Where one turn sends some rows of the set: a few examples, then the rows asked:
fos: [-0.59 -0.29 -0.22  1.36  0.33  0.52 -2.29  0.98 -0.93 -0.10  2.31  2.54]
Kage: [ 2.92  2.82  1.21  0.20  0.85 -0.05  2.46  0.58  0.72 -2.46  1.55 -0.66]
zed: [ 0.30  0.37  1.89  1.01  2.17  1.33  2.32  0.94 -1.73 -1.14 -1.72  0.04]
rak: [ 0.49  2.19 -0.77 -0.48  1.19 -2.72 -0.54 -1.38 -0.96 -0.48 -1.25  1.76]
sis: [ 1.62  1.94  1.24  0.82 -1.02 -0.65 -3.45  1.75 -0.29 -2.99  0.60  1.77]
Leb: [ 0.94 -0.28 -2.00  0.22  1.07  1.30  0.48 -0.37 -0.34 -3.78 -1.16 -1.27]
tuveb: [ 2.22 -0.85 -1.89  0.55  2.24  1.40 -0.11 -0.27 -0.61 -2.61 -1.19 -1.42]
mugez: [ 0.12 -0.45  0.43  0.97  0.92 -2.23 -1.07  1.68 -0.19  0.19  2.32  2.33]
Ginat: [ 1.21  1.16  1.96  2.10  0.76 -1.09  0.48 -0.43  4.19  0.46  0.51 -0.42]
Koro: [ 1.13  2.62  0.57  0.92 -2.20  0.35 -0.76  1.68  1.36  1.68 -2.47 -1.30]
fafeb: [ 0.14  1.76 -1.13  1.16  0.34 -2.81 -1.34 -1.59 -0.24 -0.82 -1.00  2.39]
lefad: [ 0.89  3.79 -0.24  0.37 -1.42 -1.51 -0.79 -0.15  1.17  1.71 -1.16 -1.42]
Mego: [-1.28  0.71 -1.01  2.76  0.54  2.53 -0.92  1.49 -1.12 -1.23  0.42 -1.95]
basu: [ 4.68  0.41 -0.44  0.68  0.06  0.52 -0.76  2.82  1.16  0.70  0.41 -0.75]
besof: [-0.12  1.06  2.03  3.18  2.56  0.87 -2.00  2.78  1.72 -1.56 -0.37  0.57]
zop: [-2.15  0.12  0.10  2.92 -1.52  2.07 -0.35  1.04 -0.37  0.05  0.13 -0.69]
napu: [ 0.03  0.14 -0.07  1.99 -0.15 -0.97 -1.25  1.16 -0.82  0.46  2.96  2.40]
ful: [ 2.82 -0.21 -2.04  1.48  2.15  1.41  1.06  0.84  0.02 -2.12 -1.71 -1.16]
gok: [ 0.81  1.06  2.65  0.89 -1.29  0.51 -1.67 -2.92  0.59 -0.65 -1.24  0.44]
rogim: [ 2.76  1.01  0.83  0.53 -0.47  0.42  3.14  0.90  0.80 -1.55  2.01 -0.55]
lozel: [ 0.77  3.92 -0.51  0.55 -1.12 -0.13 -0.67  0.89  1.76  1.56 -2.40 -0.97]
zap: [ 4.06 -1.09 -0.18  0.21  1.05 -0.29 -0.83  2.75  1.61 -0.11  0.56 -0.81]
Fozi: [ 1.05  1.55  2.69  1.14  1.39  2.79  1.23  0.73 -1.13 -0.98 -2.10 -0.07]
Ref: [ 0.73  0.81  0.78  1.12 -0.57 -0.56  0.23 -0.73  4.50 -0.10  0.21 -1.81]
lede: [ 0.28  2.87 -0.97 -1.01  0.23 -2.30 -0.15 -0.80 -0.37 -1.81 -2.03  1.17]
kolab: [-2.16  0.60 -1.22  2.90 -0.31  2.55 -0.72  0.42  0.13 -0.78  0.23 -1.02]
pes: [ 1.59  0.14  1.78  0.34 -0.88 -0.93 -2.60 -2.41  0.71 -1.12 -2.08  0.02]
mene: [ 1.40  2.24  1.23  1.04  0.00 -0.41 -2.93  0.15  0.01 -4.14  1.50  0.81]
sapu: [ 4.29  0.89 -0.38 -0.61  0.19  0.71  0.20  1.81  1.62  1.57 -0.01 -0.42]
riko: [-1.66  2.05  1.25  2.13  1.98  0.67 -1.44  3.43  0.93 -1.54 -0.85  0.60]

tuveb turns into kolab
Mego turns into fos
mugez turns into lede
And these:
Fozi turns into besof
pes turns into Ref

